One hidden turn or mirror swaps the rows below in pairs. Which row is each named row swapped with?
k872: [ -6  -2 -40  28  11  22   2  11 -13 -18 -21 -33  16   1 -31  38]
k350: [ 31 -19 -30   7 -12 -58 -22  17   1 -18 -32   6  18 -11 -20 -27]
k635: [ 23 -27 -18  18  11   3  12  12   3  -2 -24   5 -60  15 -17 -14]
k834: [-57  41  29   6 -12 -11   4 -13  17  -7  -7  21   8   6 -21  59]
k7: [ 20 -20  16  28  -2 -32 -27   8 -22   0 -28  -8  -1  21  14  55]
k925: [ 25 -13  16  43  15  -9 -41  -8 -30   0  19  23  -1 -22  -5  24]
k213: [-52  18  30 -49  23 -35 -15 -34 -14  -1   2   2 -24   9  -5  -5]
k770: [  7 -10  -5 -16 -18 -48  -2  -1 -19  -2 -27 -24  56   2  12  18]
k367: [ 62  29  28  32   2 -23  12  26   5  13  22  17 -20  10 -28  28]
k195: [-22 -13 -13 -42 -25 -42  -1  19 -10 -11 -14  -8   2 -18 -29 -54]
k330: [-14   6  -7  -6 -12 -32 -39 -12 -13  17 -29  25   3  39 -71  17]
k37: [-12   6  21 -28 -17  11 -26 -34  19  -8  31 -33 -12  11 -18  27]
k949: [  0 -18  20   1 -38 -16 -35  33  -8  16  59  -4 -10  32  -9  -9]
k373: [ -8  37  26  -3   1   5  22  -2  21  -9  38   8  -7 -43  -6 -46]
k882: [-20  19   9  20  17   0  20 -22  51  21  27  21  17  33  -5  28]
k266: [-33  16  51 -17  -3 -21  31  39  11  -4  22  15 -36 -28 -33 -26]
k256: [-39  20  13   9   9 -22 -12  18 -23 -10 -16  -8  52  70 -30   9]
k192: [ -6 -26 -18  23  58 -15  17   8 -32   1 -21  21 -17  -9 -15  13]
k399: [-13  62   3  -2  21 -31   3  -8  67 -13  19  12 -13   7 -13 -15]
k352: [ 13  46  10  26  13 -30  -4   0 -26 -11 -11 -39  -9   1  21 -61]
k27: [ -4  -3 -19  27  10 -11 -30  14 -20  -5 -18 -17  14  25  -4 -69]
k650: [  4 -24  40 -28 -16 -29  31  22 -27  -8  16  17  26 -18  -4 -31]
k810: [-28  58  12  -4 -36 -45 -21  12 -21  -3 -25   0  29  38 -57  -1]
k343: [-59  10  59   7 -45 -29   0  18  -9 -14  -8  18  -7   2 -50 -18]
k634: [ 17  16  45  52  24 -27  10  51 -11  -7 -11 -22 -35  26   6   1]
k103: [-33  29  15  19  45  -8  22  24   3   0   5   1  15  65   3 -36]
k564: [-55  65  16  14  16 -13 -44 -18 -21 -15  -1  -1  19  -6 -13  16]
k801: [ -1  22 -12  11  49  -7  23  26  40   4  20  -4 -41  21  -5 -36]
k102: [ 13  74  10  17  -9 -43  13  15  29  -9  -6 -30  15   9 -12  40]
k869: [ 17 -13   3  28 -51 -42 -24  -4  20   8   2  18  19  30 -51  19]
k671: [ 32  -1  55  -5   4 -15  29  15  -3  -5  41  15  15  -6 -11  38]
k116: [-18  -8  10  23  23 -34 -13  57 -21  -1 -28 -18 -26  42 -16 -45]
k989: [-39  52 -12  19  -3  -7  18  68 -16  -6  21 -21  20  -2 -14  10]
k115: [ 35  57  16 -13  31 -30  10  10   0   7  -6  -7 -23 -11 -23  51]
k917: [-19  10  12  35 -18  -1  10 -18   2   2  17  34  -8 -20 -37 -61]
k519: [-46  38   4 -43 -16 -12  15  -7   5 -20 -30 -20 -39  -3 -21 -21]

k770 is swapped with k882
k399 is swapped with k350
k635 is swapped with k519
k7 is swapped with k834

One hidden turn or mirror swaps the rows below in pairs. Which row is each named row swapped with?
k159: [ 40  22 -11  20  18  14  -5  -6 -23  -7  13 -55  19  -9  17  46   8 -59
   9  -7 -24 -12  -1  14 -37  29  43  -8]
k791: [-20 -18 -43 -43   1   9 -40   8  38 -32  -6 -23  59 -10 -29 -30 -35  32
  -6 -14   0  32  -4  -7  16  -9  -7  30]
k477: [ 47   2 -47 -19   0   4 -57   0  50 -24  14 -14  39 -31 -52  31 -35 -38
   3 -18   3  34  15 -10   5 -19  20  16]
k207: [ 21  11  23  42  61 -29 -42  10  -8 -35  -3  -8  47  14 -43  33  -7  -6
 -12  -4   3  39  -1 -16  17   7  14  42]
k407: [ 17  35  11 -16 -10  16 -53   1  37  13 -37 -53   2  -1 -16 -23  -5   4
  36  22 -10 -10  -8 -18 -17 -40   9 -32]
k819: [-31 -33 -23  29 -20  39 -40  23  13 -19  -6 -30  25  12  35 -32  -5  17
 -10 -11  -6   8 -20   9 -35  35   5   2]
k237: [ 10  16 -12   0 -25  17 -51  -9  59  21 -11 -26 -33 -11  11 -20  -9  13
  35  -2   5 -16 -42  -7 -28 -24   5 -32]
k32: [  1  36  10 -20  38 -39  20 -14   8 -17  17 -12  -6  18 -31   3 -27  22
   6 -19  40 -49  16  10  49   8 -19  -1]
k276: [ 49  -9 -39   7 -17  11 -51  -1  45 -24  19  -7  20 -24 -54  40 -33 -54
  11 -22  -1  35   5 -15  -3  -9  21  21]
k80: [ 24  12 -35 -14  16  15  49  24 -18 -23 -38 -60  42  18  12 -13  -5   4
 -15  -1 -26  -4  16  -4  11  -1  15  32]
k887: [  9 -27 -29  79 -20   1 -32  -6  23 -28  -9   1 -27  10 -41   4 -22 -45
   0 -30  20   4 -20 -11 -40  -7 -24 -11]
k861: [ 29 -29 -61   3  27 -18  28  29  -5  -5  16 -13  34 -13  23  11 -32  18
 -36 -20  17  -6 -26   4   3   4  39  57]
k573: [ -8  -4  20  50 -18 -16   7  17   0 -13  13   6 -15  27 -13 -11 -27  54
  10 -26  48 -26  -8  15  24  12 -28   2]
k344: [ 27  46  20  -6  20  -3 -47  18   2  -4 -46 -68  37 -13 -32 -10  -5   4
  24  19 -24  16  11 -25 -12 -30  18  -4]
k474: [ 20  40  -6  -3  25 -58  26 -25 -18 -33 -17 -41  15 -40 -22   0 -11 -28
 -16  -7  22 -23  41 -23   8   2  20 -21]
k838: [ 47  -5 -35  16 -20  15 -57   4  35 -20  15  -7  12 -28 -50  39 -34 -54
  20 -27   1  42  -2  -6 -11 -16  18   9]
k595: [ 65  55 -40  -5  37 -24  15  31  20  -6 -18 -60  18 -29 -23  22 -16 -25
   8  23  20  17 -40   2 -44 -28  24  36]
k152: [  6  35   4 -23 -11   8 -57   2  31   2 -38 -50  12  -4 -18 -26 -13  12
  44  22  -9   2 -22 -10 -19 -41   6 -26]
k939: [ 28  10 -51   3  18  10  43  26 -11 -22 -21 -48  54   8  14   1 -20   5
 -32  -8 -19  16 -11  -8   9  -1  23  59]
k459: [ 41  44 -10 -14  55 -41   7 -31  -7 -26  19 -31  16   9 -27  49   3 -36
  21   0   8 -30  22  11   4  21  12  -5]
k889: [-25 -29 -35 -29  -9  17 -51   1  34 -24 -13 -21  48   2  -4 -40 -21  32
  -2 -22 -13  24  -5  -7  16  -3  -9  17]
k546: [  6  17  -7  -4 -28  15 -50  -8  53  11  -2 -30 -37  -7  14 -33 -10  19
  29  -1  22 -27 -39  -3 -29 -14   0 -32]
k104: [ 43   1   2  39  60 -34 -46   2  13 -39   2  -2  29  13 -44  38  -7 -25
   1 -13   1  45  -6   2  -2  22   4  48]
k512: [-23  -6  28  46  -1 -28   4  24  -1 -19  16  -3 -23  22  -1  -6 -23  48
   3 -20  47 -32 -14   2  32   5 -21  12]
k122: [-25  -3  25  40   1 -22   6  19  -1 -22  20   9 -14  32 -21  -4 -17  45
  -3 -21  49 -32  -7   2  37   4 -22   8]
k270: [ 16  51 -37 -36  56 -46  24   5  43 -32 -49 -45  14 -15 -20 -19 -12   4
   4   6  31   8 -23   3 -17 -26 -12  16]
k548: [ 43  36 -20  30  -9  -6  21  50   3   9  15 -47  -6 -25  -9  25 -20 -13
  11  15  39  -8 -58  -4 -60 -15  40  21]
k899: [  8  30  -2 -19 -25  15 -48   7  49   5 -28 -37 -22  -6   2 -34 -14  14
  41  14  -5 -15 -37  -5 -30 -28   1 -27]
k763: [ 44  18 -17  13  23   4 -10 -14 -22  -2  19 -49  17  -3  15  38  12 -50
   5   2 -28 -24   8  -1 -41  35  45 -13]
k749: [ -7   3 -19  32 -12   0 -30  -4  32 -35  34  -7 -15  38 -49  29  -5 -29
  40 -14  31 -16 -16  30 -32  31 -45 -12]
k928: [-13  -6  28  54  -3 -28  -3  30  -7 -17  13  -1 -21  22 -15 -13 -28  51
 -11 -21  41 -26 -22   6  21  12 -15   3]
k859: [ 11  -5  -9  45  22 -17 -53  -4  27 -49  30   7   5  23 -45  40   6 -19
  26 -19  32  18 -23  31 -27  34 -29  23]
k811: [ -5 -16 -20  69 -11   2 -25  -2  13 -33 -34   0 -27  25 -42   5 -39 -49
  -2 -25  24   5 -12  -4 -36 -15 -22 -13]
k60: [-20   7  16   7  12 -41  11  -4   6 -18  17   0 -19  21 -16 -10 -23  39
  13 -24  50 -43   2  20  37  19 -28  -5]
k475: [ 27  10 -30   8  -5 -11 -41  -9  82  -4   1 -15 -37  -6  39  -7 -19   5
  12 -25  22 -14 -55 -17 -37   6  12  -9]
k743: [ 17  12  10  62 -38   6  -3  55  -8  20  13 -36 -32  -4  -2  -3 -18  21
  14   4  29 -30 -44   6 -18 -22  19   9]
k903: [ 31   9 -39 -10  32  11  55  22 -24 -19 -24 -50  41  13  14  -1 -13   7
 -18  -9 -28  -1  -1  -3   7 -12  29  43]
k251: [ 27  12  24  40  60 -33 -46   9  -4 -39 -21 -19  44  14 -35  23 -13  -5
  -5   1  -6  40  -5 -23  17   2  13  48]
k699: [-20 -18 -31 -40   2 -33  10   1  -6  -3  16 -17   1 -33 -21  11 -44  -7
  10  -1  66 -48   4  21   3 -18  12 -33]
k405: [ 21  44   5 -14  46 -44  15 -33   4 -27  12  -6   6  18 -26  27 -12   2
  16 -11  30 -44  21  21  43  12 -10   5]
k788: [ 61  49 -26   6  17 -21  12  45  15   3  -9 -51   2 -34   5  21 -21 -16
  10  20  11  -2 -52   2 -57 -17  38  29]
k995: [-38 -34 -33 -20 -11  17 -31  21  31 -26 -12 -23  42   0  12 -40  -8  41
  -6 -17   3  27 -10  -2   7   8 -20  18]
k489: [-38 -38 -28  16 -15  27 -41  16  12 -14  -5 -26  19  14  36 -44  -7  33
 -11  -5  -1  -3 -22   4 -25  25   3   0]
k748: [ 19  33  10   6  16 -53  22 -11 -18 -39 -15 -34   0 -41  -7  10  -4 -34
 -14 -21  26 -11  45 -21   5   5  28 -19]
k964: [ 50  52 -42 -12  22 -31  23  34  21  -7 -20 -58  14 -33 -23  16 -15 -16
  10  29  29   8 -42  -3 -46 -20  36  26]
k209: [ 31 -22 -55   1  38  -4  22  20  -3  -4  -4 -11  39   2  31  13 -35  15
 -37 -15  -2   2 -28  -9   8   5  43  63]
k813: [ 24  46   3   4  28 -47  24 -19  -2 -40 -32 -30  14 -44 -10   0 -16 -38
 -16 -24  22 -15  35 -21  11  18  31  -3]
k356: [-32 -45 -28  11 -11  28 -35  11   5 -17 -12 -25  22  13  43 -35  -2  33
 -11 -10  -4   2 -25   2 -17  18   3  -2]
k130: [-12  12 -24  -4 -37  34  12  18   1 -30 -17 -55  -4  39 -33  -6  -7 -26
  31   8  11 -35   0  34 -29   8 -19 -25]
k123: [ -6  10 -21   4 -40  25   3   9  19 -31   4 -40 -16  40 -47   2  -6 -26
  40   1  20 -31 -12  28 -37   7 -33 -29]
k218: [ 35  44 -45 -38  43 -44  18  16  49 -31 -40 -58  14 -18 -15  -2 -16  -7
  16   1  26  14 -35 -13 -34 -28  -2  19]
k326: [ 28 -14  -5  47  44 -17 -64  11  24 -40  29   2  12  15 -49  39  -1 -21
   8 -18  24  35 -24  10 -25  30 -13  29]
k136: [ -3  -1 -15  29   5  -5 -42   4  31 -38  36   3 -13  30 -47  39  -7 -31
  26 -22  44   1 -19  32 -28  30 -40   9]
k692: [-30 -52 -27  26 -12  31 -37  24   6 -14   4 -20  17  -1  36 -27  -2  24
  -2 -14   2   5 -28   5 -40  28  -5  -5]
k278: [  0 -36 -44 -32   4 -27  -3  17   7   2  35   7  -4 -27 -14  11 -43   2
  -4  -4  67 -46 -21  19 -10 -25   8 -17]
k606: [ -9 -28 -45 -32  -3 -24  -1   6   2  -5  33  -5  -4 -28 -18  10 -52   8
   5 -15  74 -45 -16  18  -7 -24  16 -23]
k446: [ 43   7 -37 -32  -5   5 -55  -2  49 -20  20  -6  40 -35 -53  19 -36 -37
  -2 -15  -5  32   5 -18   8 -17  15  23]
k953: [ -6  -2 -27 -37  -1 -35   5   6 -12  -6   5 -19  -3 -33 -22   9 -51  -3
  12   7  67 -47   8  20   3 -17  24 -37]
k347: [ 30 -45 -60  -1  28 -13   5  22  10   2  31   1  25 -16  30  17 -36  28
 -33 -25  22 -18 -28   5   7  -7  37  42]
k253: [  4 -44 -54 -20   8 -17   1  15   7   3  35  18   3 -32  15  14 -46  28
 -11 -25  58 -30 -27  17  -8 -17  12  -1]
k105: [ 35  20 -45 -13  28  17  50  16 -10 -17 -24 -45  47   8   0  -4 -27   3
 -23  -3 -28   0   7 -17  17  -5  28  47]
k643: [ 37  18  28  39  60 -36 -37  14 -11 -31 -22 -21  41   7 -46  15 -13   7
 -15  -6 -16  39   1 -19  17   1  10  33]
k715: [ 42  15  19  37  63 -36 -35  -1 -16 -27 -23 -19  58   6 -39  28 -13   1
   0   1  -2  44   9 -10   7  10  18  32]
k315: [ 30   7 -26  33   4  -6 -39 -13  73 -16   6   3 -45 -10  32  -8  -4   3
   4 -31  18   2 -55 -14 -34  15  14  13]
k666: [ 22  16  -4  59 -28   3   7  50  -7  16  14 -27 -31   2   4   6 -32  20
   9  -3  39 -32 -51   1 -40  -9  24  11]
k305: [ 35   8 -48  -1  31   6  46  29 -13 -15 -18 -46  46   4   9  -1 -14   3
 -22 -11 -29  14  -6  -9   8 -11  26  59]
k110: [ 25   0  -3  52  50 -31 -59   6  27 -47  13   8  16  18 -42  41  -6 -18
   8 -12  20  33  -8  16  -9  28 -17  36]
k331: [-21 -32 -22  38 -14  37 -29  18  -7 -14  -4 -32  21  15  44 -20 -10   4
 -11 -18 -14   8 -33   6 -43  35   8   7]
k411: [ 54  37 -25  36 -12 -15  14  52  11   7  12 -38  -7 -28  11  25 -21  -4
   9  18  31 -13 -54   1 -44 -16  44  27]
k295: [-16  19 -33  -1 -35  30  19  17   4 -27  -8 -53   1  38 -43  -5  -9 -26
  31   3   3 -25  -2  23 -37   6 -36 -22]
k198: [ 26  42  25  11  20  -8 -45  23 -11   3 -42 -68  33 -13 -36  -9 -12   0
  19  34 -18  16  -5 -17  -7 -30  34   9]
k435: [ -5  31  16  -2  33 -47  13 -22   2 -32  21   1 -14  18 -25   7 -24  30
  17 -24  37 -40   8  11  42   7 -20   5]
k653: [ 52  38  -7   5  35 -11  -4 -17 -13  -6  16 -49  23 -11   3  53   5 -60
  12   1 -12 -21   7  10 -31  26  38 -13]
k247: [ 34  41   5 -31  56 -42   1 -34  -1 -27  17 -16   4  15 -29  41  -4 -23
  16 -10  21 -34  28   9  28  17   8   4]
k667: [ -3 -34 -22  63  -7   2 -21   1  21 -39 -36   8 -31  10 -34  -3 -19 -40
  12 -37  33   0 -23   2 -40  -9 -24 -13]
k422: [ 30   1 -49 -42   4   5 -49   0  48 -35  -5  -4  54 -24 -46   5 -41  -6
  -5  -9  -2  40  10 -12  15 -11  12  31]

k813 is swapped with k667
k459 is swapped with k749
k699 is swapped with k276
k692 is swapped with k105
k964 is swapped with k237
k743 is swapped with k198
k939 is swapped with k356
k218 is swapped with k475
k247 is swapped with k136
k422 is swapped with k253
k60 is swapped with k104
k653 is swapped with k123
k405 is swapped with k859
k811 is swapped with k748

One hidden turn or mirror swaps the rows below in pairs. Which row is each named row swapped with?
k629: [-32  -2  -3  16  20 -13  13  -4  28  17  -2  25  38 -13 -75 -17 -16]
k961: [-18  -7  51  42  -6   9  -8  -9  42 -35  19   8 -17 -52  -7  41  12]
k913: [-39  26 -16   5  29   6  11 -23  42  -4   4  22  35 -12 -67 -12   2]
k966: [ 28  12  -9  18 -11 -20 -14  17 -13  -1  33  -9   6  -9  20 -30  51]
k423: [-15  38  -8   4  29   5   8 -22 -36   6  20  30   9   2  48   7 -25]
k90: [-26  40  18  15  -8  -2  -9 -15   2  -3   1  -3 -51  10  58   5  31]
k415: [ -2  45  -1 -15  21 -21  10 -20 -10 -17  45  30   5  30  24  -4  -3]
k222: [ 31  44  32  14  -2  14   8  -8 -10 -14 -31   7 -35  40  17  15   4]
k827: [ 39  34  -4 -26 -12   0   3  -3 -17  44  -9  32 -13 -30   5 -46  -8]
k603: [-15  15  -8   7  10 -14  13  -5  49   6  21  23  44 -19 -73  -3 -10]
k569: [-18   2  25   1   6  -4   5 -11  45  37  11  19  52  -9 -67   2  -7]
k874: [-18  10  -4  16  35  13  10 -22  54  34  -1  23  17 -12 -72   3   1]
k563: [-28 -16  28  68 -10  16   5 -18  24 -13   7  19 -36 -48 -19  17  21]
k363: [-26 -33  42  50  -5   3 -11 -20  14 -11 -10  10  -1 -64   2  21  18]
k648: [ 18  37  12  21 -15  -5  12 -38  -5 -11   0  34  -4  30  50   2   1]
k683: [-19  45  25 -33  13   7  10   0  19  45  -8  -2 -35  11  42  26   1]
k492: [-25  13  61  39  -4  28  -3   9  22  -8  20  39 -18 -70 -11  20   8]
k456: [ 56  13   8  -8  24  31  27  28 -17  23   7   1  13 -38  21  -8  22]
k289: [ -5  23  20  -7   1  32  -4  -8 -25 -23  32  -1 -29  27  15  33 -25]
k950: [ 43  22   6 -17  11  -3  15  26   3   5  19 -38 -14 -52  26   3  29]
k378: [  0  43  26   1   9 -23  23 -24  -4 -24  17   3 -33  24  34  -8 -31]
k73: [-13  13  15  -4  14   6  14  -9  49  16 -24  23  54 -10 -68  -6  -9]
k228: [ 57  30  11 -11  22 -29 -16  20   6  18  -4 -18   1 -28   3 -35  32]
k451: [ 53  34 -14  -8  -2  -2  15  -3  18  41 -28 -27  13 -30  18  -5  10]
k865: [-31 -11  51  51 -25   7  -6 -16  17 -32 -19  11  -4 -51  -5  20   9]
k712: [-24  -6  37  46   1  34   7  -5  33 -43  -4  -5 -22 -53 -13  20  36]
k599: [-18  22   7  14  10   5  10  -2  48  17   1  26  30  -1 -81 -29  -9]
k817: [-34 -15  35  32 -18  19 -18   0  24 -40   5  -5  -2 -71 -11   0   5]
k933: [-32   0  52  55  -9  15 -23  -7  33 -19  -4  -4 -30 -46 -10  20  10]
k529: [ 10  23  -1   2 -29 -17  17  32 -14  36   5  36  -8  -6  16 -36  46]
k508: [  6  39   8  23  39   4  12   0   2  13  22  10  -9  47  37 -11 -26]
k67: [ 47  27   9  12  17   4  -3  14   2  37  13 -10 -18 -54  29 -43  11]
k458: [ 19  47 -17 -28   2   1  27  14  23  43  -5  -5  -3   4 -14 -46  36]
k840: [ 41  20 -16 -27  -3  11 -26  15 -25  25  22   1   9 -43 -29 -24  19]
k87: [-34 -22  63  46 -34   4   1 -12  21  -8  13   6  -3 -46  -8  27   4]
k828: [-26   6  11  -5  27  20   0   1  50 -12   6  17  49   5 -61  -8 -12]
k442: [-18  21  15   7  24   2  23  -4  45   7  -7  16  57  -2 -67 -20  16]
k316: [-15  51  13 -22  -6  -2   7 -16   3  24  -4  21 -34  22  46  -1 -26]
k184: [-22 -20  67  33   6  22  -6 -14  33 -22  -5  11 -27 -53  -9  24  11]
k360: [ 40  21   3  -6 -11  -8   0  41  -5  41 -17   6 -11  -9  21 -24  41]
k349: [-16  -8  17   2  24  11  35 -21  42  21 -10  28  42  -3 -63  -2 -19]
k884: [  4  47  11 -39  19  17  17 -33  28   6  36 -24 -16  10  24   2 -22]
k177: [ 15  19  22  12   8   9 -10  15 -17  14 -20  -3 -29  35  42  26 -13]
k98: [ 34  57 -14  -6 -13 -18 -10 -18 -19  34 -34   4 -14 -36  -9 -33   5]
k447: [-33  26   6  25  28   5   9  31  30  25   9  25  40 -11 -62  17 -16]
k793: [-48   5  53  44  -7  10   3 -20  23 -31  -7  -4 -10 -60   6  15  16]

k67 is swapped with k508
k458 is swapped with k90
k529 is swapped with k683
k447 is swapped with k492
k228 is swapped with k378
k177 is swapped with k827

